In the data rows, the value 128 means zero.
Some points:
[ 79  69  66  59  81 104 137 147 170 154 150 145 169 140 124 112 112]
[114 105  95 150 186 144 125 123 128 112 119 113 143 130 147 135 140]
[112 127 154 169 169 174 148 140 130 120 128 178 189 189 147 117 106]
[132 135 139 132 123 122 116 121 139 141 161 185 214 213 216 195 167]
[131 133 118 136 156 140 122 134 114  85  74 102 132 145 160 158 149]
[ 89  97 115 154 154 152 136 126 125 123 124 127 126 113 106  77  90]
[ 85  98  98 104 103  91  82 100 109 127 129 153 132 115 103  95  71]
[124 124 156 167 174 202 170 144 149 146 144 131 116 114 111 106 142]
[ 62  77  90  78 108 170 205 168 137 110  84  76  59  38  41  78  70]
[ 99 103 109 112 113  98 127 137 160 147 150 116 119 100 106  94 105]
[110 108  99  83  93  95  89  99 127 125 133 146 142 135 139 139 113]
[216 168 117  99  93 102 118 115 117 106  77  86  94 113 123 141 146]
[197 187 154 129 116  91 104 117 123 107 102  87  74  82 102 113 144]
[ 92 102 117 147 152 185 191 163 152 137 118 112 112  97 111 105 100]
[179 195 179 167 189 205 213 202 185 156 157 145 106 100 129 144 153]
[151 151 159 165 146 146 142 157 154 168 186 201 167 143 121 121 140]
[132 124 125 119 119 126 134 135 173 183 178 173 162 142 133 121 133]
[ 87  83 120 110 142 131 146 138 144 145 173 161 156 160 122 103  79]
[108 124 151 147 124 132 127 123 142 172 164 166 163 136 104 100 119]
[113  98 106 110  94  84  92 102 131 166 166 148 122 116  91  77  82]
[208 184 111  85  85  87  92  94  89  70  86  72  82  96 106 109 141]
[ 94 110 111  97 103 112 127 134 149 157 168 168 186 176 152 122 108]
[126 111 110 112 109  96 104  99  86  77  53  41  73 100 125 173 194]
[118 123 120 128 137 179 187 201 143 151 136 131 112 129 119 135 126]
[140 141 132 126 117 135 156 178 148 126 115  97  93 109 109 131 146]
[135 125 126 148 135 128 106 106 100 112 137 152 165 190 179 156 150]
[ 65  69 106 113 135 145 128 125 130 121 122 137 125 121 113 104  84]
[157 165 150 138 137 141 184 199 150 112 125 118 133 133 139 136 149]
[159 146 137 150 122 121 142 144 127 138 144 131 133 155 161 159 161]
[115 107 120 102 109 107 100 106 136 149 149 145 153 151 141 150 135]
[106 122 107 123  99  87  86  73  69  80 111 113 139 143 171 135 141]
[162 172 167 140 113 102  87 111 107 101 102 122  87 102 104 123 132]
These points spread out most along one direction. How far along it is each point below, from 0 to 99? 50 is the average, and the first point above lies past it.
[132  99 105  95 104  91 103  96 122  95  88  91  84  95 145 181 185] --> 26
[148 150 149 123 123 108  83  85  97 138 154 138 128 154 144 153 147] --> 47
[139 148 148 179 208 187 147 148 144 141 122 109  98 111 134 148 133] --> 53
[184 166 117  80  64  82  97 109 118 139 108 114 120 136 139 179 165] --> 33
[ 94  84  90 108  99  96 112 130 119 141 157 172 176 211 202 173 129] --> 66
[ 95 139 136 172 211 197 149 137 108  93 101  91  88  79  89  84  82] --> 42
[136 142 157 151 142 136 156 128 135 130 126 104 116 106 140 161 170] --> 46
[107 105  96 120 106 111 113 102  89 104 100 117 166 192 186 149 128] --> 49
[155 145 138 120 136 116 134 132 146 140 141 123 105 108 113 109 101] --> 46
[ 88 103 110 114  98 114  94  99  95 132 147 188 197 142 103 109 117] --> 59
[ 86  73  91  83  96 100 105 114 147 147 153 147 121  99  93  80  86] --> 49
[195 198 181 173 154 166 149 137 126 124  88  73  81 102  97 108 141] --> 34
[115 120 146 167 173 162 142 130 134 144 141 138 145 141 126 129 122] --> 61
[143 159 171 163 129 136 127 122 114 114  98  91  82  87 119 121 125] --> 34
[189 172 155 131 121 103 118 128 147 154 173 190 168 156 176 180 164] --> 62
[138 160 188 168 144 108  92  86  59  84  78  81  90 101  82 114 120] --> 24
